Each row has a name. After each piece below comes the name of the row it's from, unless a question asks for something else. Each question is about the rows just above it. Places in a row count from 1.

[-49.7 -39.6 -40.6 -73.1  39.8  34.2 -67.5 -67.5 -39.7 -55.1  39.8 -43.8
 -67.5  40.6 -52.0  58.8] = K465
[-59.5 -36.8 -40.4 -87.5  52.0  35.6 -52.3 -56.3 -59.2 -65.9  60.8 -43.6
 -73.4  47.5 -57.3  51.1] = K493
[ 35.6 -40.4 -65.9 -59.2 -43.6  47.5 -57.3  51.1 -59.5  52.0 -73.4 -87.5
 -36.7 -56.3  60.8 -52.3] = K945
Which entry of K465 is missing from [-40.6  40.6 -43.8 -67.5 -55.1 -52.0  39.8 -73.1 -49.7  39.8 -67.5  34.2
 -39.6 -67.5 -39.7]? => [58.8]
Which row holds [-49.7 -39.6 -40.6 -73.1  39.8  34.2 -67.5 -67.5 -39.7 -55.1  39.8 -43.8
 -67.5  40.6 -52.0  58.8]? => K465
[-59.5 -36.8 -40.4 -87.5  52.0  35.6 -52.3 -56.3 -59.2 -65.9  60.8 -43.6
 -73.4  47.5 -57.3  51.1] is in which row? => K493
Which row holds these entries in another order? [ 51.1 -57.3  47.5 -73.4 -43.6  60.8 -65.9 -59.2 -56.3 -52.3  35.6  52.0
 -87.5 -40.4 -36.8 -59.5] => K493
At which places does K465 hold [-67.5]? => 7 8 13
K465 without one entry, shuffled: [-52.0  39.8 -43.8 -67.5 -73.1 -40.6 -55.1 -49.7 -67.5  34.2 -67.5  58.8
  39.8  40.6 -39.7]. Gone: => [-39.6]

[-77.5  -7.9  23.5 -21.7 -84.8   3.5 -34.6  38.8  29.4 -36.2 -38.0  -5.7]  K158
[-77.5  -7.9  23.5 -21.7  38.8   3.5 -34.6  38.8  38.8 -36.2  38.8  -5.7]  K576
[  0.2   2.7  17.6  37.6 -29.0  -2.1  -6.7   4.2  29.4 -50.4 -84.9 -13.9]  K101
[-34.5  -1.6  -2.0  49.3 -22.2  -4.5  12.2  27.2  29.3 -41.5 -21.9  29.4]  K892
[-34.5  -1.6  -4.5  12.2 -41.5  29.3  49.3 -22.3  29.4  27.2  -2.0 -21.9]  K303
[ 19.1  48.4  -1.9  30.2 -74.0 -35.2  -5.6  65.0  29.4 -29.4  22.9 -54.3]  K951
Which value appears more than once in K576? => [38.8]
Put [-21.9  -2.0  27.2  29.4 -22.3  49.3  29.3 -41.5  12.2  -4.5  -1.6 -34.5] back in order: which row is it? => K303
Right after [-84.8] comes => [3.5]

[  6.6   7.8  20.2  26.3  12.3  12.8 -23.8  40.0 -25.7 -19.5 -39.3  47.2
 -30.2  18.1  22.5 -14.2] = K295
[ 16.0  15.3  31.8  18.4  16.0  18.4 -23.8  47.3 -34.7 -30.1  16.0  52.1
 -26.0  14.5  25.0 -18.5] = K169
[ -7.1  25.3  45.6  24.1   9.3  12.8 -43.3  47.3 -32.7 -25.8 -67.0  57.0
 -28.8  14.5  25.0 -14.2] = K865
[  6.6   7.8  20.2  26.3  12.3  12.8 -23.8  40.0 -25.7 -19.5 -39.3  47.2
 -14.9  39.6  29.9 -44.4] = K372
[ -7.1  25.3  45.6  24.1   9.3  12.8 -43.3  47.3 -32.7 -25.8 -67.0  37.3
 -23.3  39.6  31.1 -44.4] = K910
[  9.4   5.3  20.2  30.6  14.5  14.6 -28.7  32.7 -27.7 -23.7 -31.4  47.2
 -26.0  10.9  22.5 -14.2] = K530
[ -7.1  12.8  45.6  24.1   9.3  12.8 -43.3  47.3 -32.7 -25.8 -67.0  37.3
 -27.4  32.5  12.8 -40.1] = K259
Places of [16.0] in row K169: => 1 5 11
At which places does K259 hold [12.8]? => 2 6 15
Places of [15.3] in row K169: => 2
The row with [  6.6   7.8  20.2  26.3  12.3  12.8 -23.8  40.0 -25.7 -19.5 -39.3  47.2
 -30.2  18.1  22.5 -14.2] is => K295

[ 32.7 -36.9  73.5 -47.4]  K595
[-2.6 -2.6 -2.6 -2.6]  K711
[ -2.6  -2.6  92.5 -39.1]  K909
[ 6.7 78.2 -5.1 61.8]  K141
[ -2.6   0.1  92.5 -39.1]  K11
[-38.6  67.7  -3.2 -62.5]  K203
Repeated in K711: => [-2.6]
Put [61.8 -5.1 78.2  6.7] back in order: which row is it? => K141
Every place of [-2.6] in K711: => 1 2 3 4
Put [-39.1  92.5  -2.6  -2.6] back in order: which row is it? => K909
At which places does K909 hold [-2.6]? => 1 2
What comes right after [-3.2] in the named rows? => [-62.5]

